A single turn carries every row of the set below to another of its rows. Some are shown first; where does it send the rows asked next?
Z_693: [-0.12  1.63  0.74 -0.19  2.04  3.73  0.85  0.04 -1.26 -0.69  0.70  1.25
 -1.40  2.19 -5.32]
Z_382: [-5.59  0.60  1.61  2.03  1.71  2.79  0.47  0.80  0.20  2.68 -0.90  1.45
 -3.38 -1.30  2.24]
Z_853: [ 2.38  1.03  1.57  0.52 -0.30  2.12 -1.49 -3.58  2.31 -0.43 -3.73 -0.16
  1.30 -3.20  1.14]
Z_546: [ 1.29 -1.82 -0.86 -1.30  1.25 -5.31  0.38  0.46  3.22  0.36  0.75 -1.96
 -0.91  0.98  2.57]
Z_131: [ 0.92  2.82 -2.27  0.45 -1.06 -2.46  0.51  3.58 -1.73 -0.06  0.16  0.77
 -4.42  2.47 -0.36]
Z_402: [-1.43 -2.08 -5.46 -0.57  0.99 -1.80 -2.06 -1.92 -3.76  2.26 -0.74 -0.95
  2.78  0.24 -0.75]
Z_482: [-1.06 -3.43  3.04 -1.63 -4.98  0.14  1.63 -0.53 -1.85 -1.00 -1.54  1.00
  2.60  0.94  1.84]
Z_43: [ 0.38 -0.32 -4.84 -0.39  1.26  0.72 -2.07 -0.87 -1.90  0.12 -0.69 -1.91
  1.62  0.31 -4.86]
Z_809: [ 2.70 -0.57 -1.86 -1.09  2.29 -0.66  5.25 -0.06 -0.13  3.25  0.64  2.69
  2.78 -0.21  1.39]
Z_878: [-1.04 -2.82  3.65 -1.67 -5.25  0.17  0.19  0.27 -1.16 -1.08 -1.30  2.22
  1.76  1.02  1.93]
Z_264: [-5.48  0.14  0.89  2.81  2.50  1.77  0.27  0.81  0.72  3.41 -0.70  1.63
 -3.47 -0.08  1.43]
Z_306: [-2.22  1.99  0.95  2.36  2.99  1.50  0.85 -0.83  2.52  1.51 -1.60  1.61
 -2.53 -3.82  2.74]
Z_341: [ 1.98 -2.71  2.51 -1.85 -2.38  0.40  4.44  0.99 -1.23 -1.46 -0.29  2.44
  1.97  2.40  1.80]
Z_967: [-1.91 -2.39 -5.71 -0.18  0.79 -0.57 -1.51 -1.70 -3.26  2.87  0.12 -1.34
  1.76 -0.42 -1.62]
Z_978: [ 0.45  2.03  2.30  3.47  0.37 -2.08 -3.06  1.78 -0.52 -3.17 -0.32 -2.38
  0.94  0.21  1.49]

Z_382 goes to Z_967
Z_402 goes to Z_878
Now these:
Z_693 goes to Z_809
Z_341 goes to Z_306
Z_546 goes to Z_978

